Where one turn sends some rows of the set: a few examples, then the rows asked
tizet: -24	-43	0	-16	8	-3	0	17	0	-9	11	5	19	-8	-32	-23	-5	33	14	2	14	-5	4	9	16	25	22	-20	3	-11	-20	17	14	-31	16	-33	2	9	-9	-13	-2	-22	-1	20	6	-16	-16	17	19	-14	-6	-3	-7	-2	-15	-14	-3	0	1	-5	-25	-24	16	33	-33	5
zeme: -36	-57	6	-23	-9	-15	-9	16	-23	-19	2	-10	26	-10	-10	-15	-21	42	12	16	14	0	-2	4	5	21	0	-32	0	-11	-16	23	20	-30	10	-18	2	-1	-9	-10	5	-14	-14	26	-5	4	1	11	27	-4	-12	2	-26	4	2	8	-10	-3	1	10	-21	-13	5	22	-25	0
Beva: 33	11	-39	-19	-17	0	6	-24	4	19	0	-7	-18	-16	41	8	4	-8	3	-38	41	25	-12	11	-23	-19	-25	19	10	-4	-5	-4	-30	23	22	28	3	6	-5	9	-9	0	3	-10	-5	12	-4	-15	-12	9	11	-8	29	-7	12	16	9	4	3	8	-13	-9	-24	-10	26	-8
fik: 36	10	-16	13	-8	-15	-3	-9	-26	7	0	19	5	-1	1	2	19	-42	3	7	-24	-14	-3	2	0	-24	-13	0	-3	0	-7	-1	12	43	3	31	6	37	24	-13	-3	-34	31	-16	-34	-13	-8	-10	11	-11	-4	24	29	-1	-20	-15	24	19	9	-22	8	24	-10	3	7	-12
bak: 29	10	-18	-22	-8	-13	19	-27	-1	18	3	-16	-7	-14	34	10	3	-4	-3	-42	36	29	-8	2	-13	-31	-18	17	0	-18	-18	11	-24	28	15	18	-1	14	-7	6	-7	17	5	-6	0	4	-1	-21	-23	0	31	-24	12	-8	11	31	4	12	1	7	2	-12	-25	-2	36	11
zuva: -26	2	-4	0	10	9	4	8	5	-7	24	-22	-5	-10	0	32	12	-13	-28	-22	-9	17	-10	-26	-23	-10	7	-4	-10	-21	-27	-18	-9	12	22	7	32	-28	27	-17	24	-11	-8	-16	0	16	39	-40	-25	23	28	3	1	19	15	-30	-2	-16	-16	-6	-17	25	-8	-8	19	18
liten: -17	8	-2	41	-3	23	14	-24	1	-9	18	10	9	9	-8	30	0	-13	6	-14	-9	-1	34	7	8	-4	-1	14	26	-3	25	24	-21	5	16	35	21	-4	-1	-14	2	8	10	-25	14	18	10	3	9	-4	22	-12	-51	-9	-17	-23	-11	-20	-33	5	26	-7	-35	-14	35	0
lisug: -19	-41	-11	-12	5	3	-13	19	1	-7	10	8	12	-8	-28	-27	-4	32	19	4	18	-7	2	9	13	33	19	-23	8	-1	-14	11	10	-35	20	-29	4	3	-10	-15	-5	-31	0	18	8	-12	-20	20	27	-10	-16	3	3	-1	-9	-19	-1	-4	4	-4	-33	-22	16	28	-39	-3
rosib: -14	21	-14	-10	-6	11	-11	10	-6	-11	12	-6	-11	-2	27	23	13	-12	-8	-10	1	10	-11	-7	-18	-4	-16	0	-13	10	-26	-52	-16	21	17	7	42	-25	28	-28	28	-30	0	-34	5	22	33	-23	-24	17	22	8	16	12	13	-28	10	-20	6	-10	-35	17	-14	-11	7	-8
rulo: 22	-6	-40	-11	-6	0	15	-23	13	26	7	-19	-17	-20	24	18	6	-8	-12	-47	32	27	-11	-5	-30	-25	-10	15	16	-25	-4	16	-24	16	24	29	-3	0	-2	12	-15	14	-4	2	-8	14	1	-25	-13	14	17	-12	19	-8	11	11	1	11	-11	8	-2	0	-26	-14	32	11
miv: -32	-53	-6	-23	-12	-9	-18	15	-24	-19	-2	-8	19	-10	-4	-14	-19	39	17	19	15	-4	0	13	0	23	-5	-33	7	1	-5	11	17	-29	12	-9	7	-6	-11	-11	1	-22	-12	19	-8	10	-1	17	28	-2	-21	6	-14	2	6	-1	-7	-10	3	11	-29	-14	4	20	-29	-10
dafo: -20	23	19	-17	3	-8	10	-3	-12	-17	19	-15	10	6	16	24	10	-6	-12	-19	0	18	-8	-13	-1	-22	-5	2	-27	-8	-43	-33	-1	31	10	-10	37	-10	25	-27	34	-5	3	-25	15	9	32	-30	-34	4	46	-13	-7	14	12	0	10	-8	-2	-11	-15	7	-13	7	20	14
sugop: -10	17	-15	38	-14	29	2	-24	-4	-8	12	15	3	5	7	26	1	-15	19	-9	-6	-5	32	20	6	2	-15	13	23	20	30	8	-29	9	16	41	32	-8	-2	-21	3	-8	13	-35	13	25	6	10	14	-1	8	-6	-34	-11	-14	-28	-8	-24	-25	6	13	-9	-36	-19	24	-16
rozop: 23	-7	-22	24	4	-10	3	-10	-15	14	8	8	5	-8	-14	11	22	-50	-10	-1	-31	-15	-4	-10	-13	-23	-1	-2	5	-17	-5	18	15	27	9	40	-1	27	26	-6	-6	-30	25	-9	-40	-12	-5	-20	9	-5	-6	24	23	-2	-23	-25	14	20	-4	-18	17	30	-10	-1	14	-1
donup: 28	3	-1	11	3	-25	13	-15	-22	8	8	12	17	1	-13	4	18	-42	-5	1	-26	-9	1	-6	6	-32	-2	4	-7	-19	-15	17	17	42	-1	24	2	42	22	-7	-1	-19	27	-9	-29	-16	-7	-16	5	-14	12	15	10	0	-28	-8	19	25	2	-27	25	22	-11	10	18	4
fip: -31	-45	6	-27	-15	-17	-17	16	-27	-23	-5	-5	24	-3	-5	-18	-20	44	20	25	19	0	1	17	10	20	-4	-29	1	0	-15	12	20	-23	8	-20	9	0	-12	-13	5	-19	-11	21	-5	7	-2	18	27	-10	-14	2	-24	1	7	14	-3	-5	8	10	-22	-19	4	23	-29	-7
zot: -19	-33	-2	-19	7	-6	-7	18	-6	-12	8	9	17	-6	-24	-24	-4	35	21	6	20	-6	1	15	20	26	13	-21	3	3	-20	8	14	-26	14	-38	5	11	-10	-17	-1	-27	2	15	9	-15	-21	23	19	-16	-11	0	-2	1	-14	-10	2	1	10	-9	-28	-28	12	31	-33	-3
mapi: -6	24	7	33	-9	10	13	-29	-11	-15	13	15	13	14	6	22	-2	-12	21	-6	-1	-2	33	19	22	-8	-13	17	18	12	18	8	-25	21	9	25	29	8	-1	-23	7	5	15	-35	19	18	3	10	5	-12	25	-18	-48	-10	-16	-10	-1	-18	-20	2	27	-17	-34	-7	26	-5

dafo turns into -> zuva
rozop turns into -> fik
zot turns into -> tizet
Where do these go?
Beva turns into -> bak
sugop turns into -> mapi
zeme turns into -> miv

